(in the rows, 128 means zero)
M: several groups of rows, each row roughly a mix of its group's hidden directions
M (105 x 10)
[[117 103 155  82 121 127 153 143  80  80]
 [102 120 111 197 112 153  93 129 162 124]
 [126 138  94 138 196  88 149 111 109 109]
 [161 165 146 115  89 142 150  65 130 128]
 [113 111 144 186  76 164 136 110 130 153]
 [148 176 139  67 116 114 133  98 106 156]
 [136 132 129  64 136 110 187 140 109 150]
 [142 181 146  83 147  98 137  85 104 124]
 [116 178 139  92 137  82 112  90 110 157]
 [120 125 135  56 121 108 141 136  78 153]
 [103  81 118 191 138 131 105 138 151  98]
 [170  91 134 132 152  91 167 165 161 126]
 [120 102  92 146 116 150 140 167 154 190]
 [127 129 125 187 117 142  68 105 146  98]
 [133 191 121 107 177 101 162 145 123 129]
 [127 155 140  95 111 118 174  64 127 151]
 [110 129 133 111 108  66 119  64 127 121]
 [166 176 139 110  93 138 109  79 106 147]
 [108 142 106 184 166 123 161 118  99 165]
 [133  94 102 153 130 131 146 181 156 180]
 [ 84  95 109 110 183 105 134 164 126 150]
 [ 96 107 128  90 148  90  91 155 175 132]
 [158 144 136 184 109 187 114 107 136 112]
 [164 137 108 173 140 132 158  92  74 118]
 [163 141 132 148 146 196 132 172 137 110]
 [104 102 120 173 159 165 161 171 147 121]
 [142 134 134  63 142 104 179 139 108 156]
 [134 124 143  93 117 123  94 123  58  91]
 [120 111 122 176 163 168 142 177 145 101]
 [154 181 103 150 166 106 163 127  95 145]
 [122 167 153 143 137 128  99  89 104  68]
 [135 173 161  81 163 125 138 143  81 133]
 [118  68 111 155 107 165 140 173 149 125]
 [152 139 135 189 109 185 124 108 141 108]
 [152 182 115 147 165 114 169 127  88 142]
 [163 139 143 171 145 112  97 100 148  72]
 [109 126 145 104 114 123  58 113  79 141]
 [134 158 139  92  96  90  93  77 112 142]
 [ 84  82 114 141 161  98 164 158 143 113]
 [126 115 139 164 127 152 152 127 146  50]
 [170 154 127  84 126 123  91 178 100 130]
 [ 95 105 114  76 179 112 106 158 145 126]
 [ 97 114 162  84 101 134  90 158 167 142]
 [121 155 135  97 137 150 185  90 125 174]
 [134 189 125 107 176  98 157 154 121 142]
 [172 163 135 137 135 192 119 166 124 118]
 [115  86 121 180  80 138 122 111 169 126]
 [127 128 133 186 123 146  70 109 138  88]
 [174 174 142 120 104 171 144  85 122 137]
 [153  98 133 169 137 152 155 145 161  72]
 [163  96 126 106  92 125 107 115 158  69]
 [163 135 123 149 135 169 101 195 119 111]
 [145 142 150 156  67 178 140 106 107 135]
 [ 96  76 125 157 139 146 101 115  87 167]
 [114  82 120 186 140 144 105 154 153  94]
 [151 178 139  70 118 122 158 103 108 152]
 [154 185 106 150 154 130 178 131  99 142]
 [147  65 110 141  91 140  95 102 135  99]
 [130  94 154  61 148 131  95 144 107 104]
 [107 133 109 121 128 151 185 139 169 179]
 [ 86  75 109 133 151  96 132 178 131 134]
 [128 110 159 117  62 160 107 149 163 140]
 [101 116 140  82 115 114  88 159 182 134]
 [135 165 141  81 108 113 137  70 116 159]
 [106  82 114 178 149 129 104 172 141 102]
 [146 109 119 139 138 134 202 155 164 102]
 [133 127  96 123 110  84  97 123 194 107]
 [ 89 121 130 128 117  90 145  56 133 148]
 [146 104 149 117 125 132 147 129 109  45]
 [110  80 141 159  73 164 107 109 140 133]
 [112 149  98 170 180 118 163 122  99 157]
 [138 118 151 151 126 136  89 117 103  53]
 [113  73 157 121  85 176  99 125 122 129]
 [173 158 144 129  80 157 111  79 127 130]
 [112 128 107 109 197  74 113 128 115 127]
 [135 141 108 189 139 154 122 124 184 155]
 [141 112 112 199 122 134  88 130 162 104]
 [130 138 118  82 139 113 190 142 133 177]
 [177 176 142 143  98 178 127 105 121 123]
 [153 146  95 178 162 101 161 104  95 129]
 [160 136 166  85 148  96 116 109  88  92]
 [105  89 111 152 161 129  97 192 131 123]
 [ 95  81 113 163 155 109 105 171 141 102]
 [123 113 147 159 117 151  76 110 117  67]
 [184 144 151 121 154 103 134  97 132  75]
 [174 152 123 104 134 153  97 187 101 133]
 [106  90 121 166 150 150 125 112  71 163]
 [138 107 126 150 119 102  57 135 135  82]
 [ 96 112 107 179 116 167 119 149 165 162]
 [163 188 100 147 153  97 153 129 107 147]
 [121 114  96  98 152  79  96 137 176 107]
 [130 143 136 120 184 131 151 126  57 137]
 [119 138  88 129 198  84 136 116 118 116]
 [107 147 126  97 114 116  75 113  84 173]
 [169 149 138 184  78 124 145  97 119 127]
 [111  87 145 110  78 146  92 137 176 119]
 [108 130 126  68 126  72 149 109 113 158]
 [128 139 104 132 199  88 146 112  97 113]
 [135 137 133  61 137 102 172 136 103 160]
 [160 141 135 180 112 191 112 107 139 113]
 [118 147 131  54 136  83 126 123 111 156]
 [147 129 124 145 149 132 200 141 176 112]
 [108  86 114 193 148 134 104 146 143  97]
 [148 100 127 164 137 146 173 149 169  82]
 [112 128 113  77 118 115 147 136 123 201]]

one row of each group, then the others: which group is each in?
[128 147  98 175 123 144  91 114 165 177] | N
[ 89 122 148  94 111 119  99 161 187 142] | T
[105  83 115 195 143 134 107 138 146 101] | A

[174 163 141 158 103 189 123 113 130 116] | A
[129 192 119 122 174  99 164 147 125 142] | T
[135 123 179 134  71 180 136 136 116 141] | T
[137 126 137 162  84 153 143  59 140 139] | A
[109  80 105 133 109 162 159 180 136 153] | N
[146 165 117  77 180  93 130 152 119 120] | T
[178 162 141 153  98 186 125 117 129 116] | A
[109 135 108 117 128 135 191 137 170 176] | N
[151 161 135  64 112 114 100 112 104 163] | A
[119 144 116 198 106 143 175 113 149 138] | T
[135 131 129  86 127  90  88 130  88 179] | N
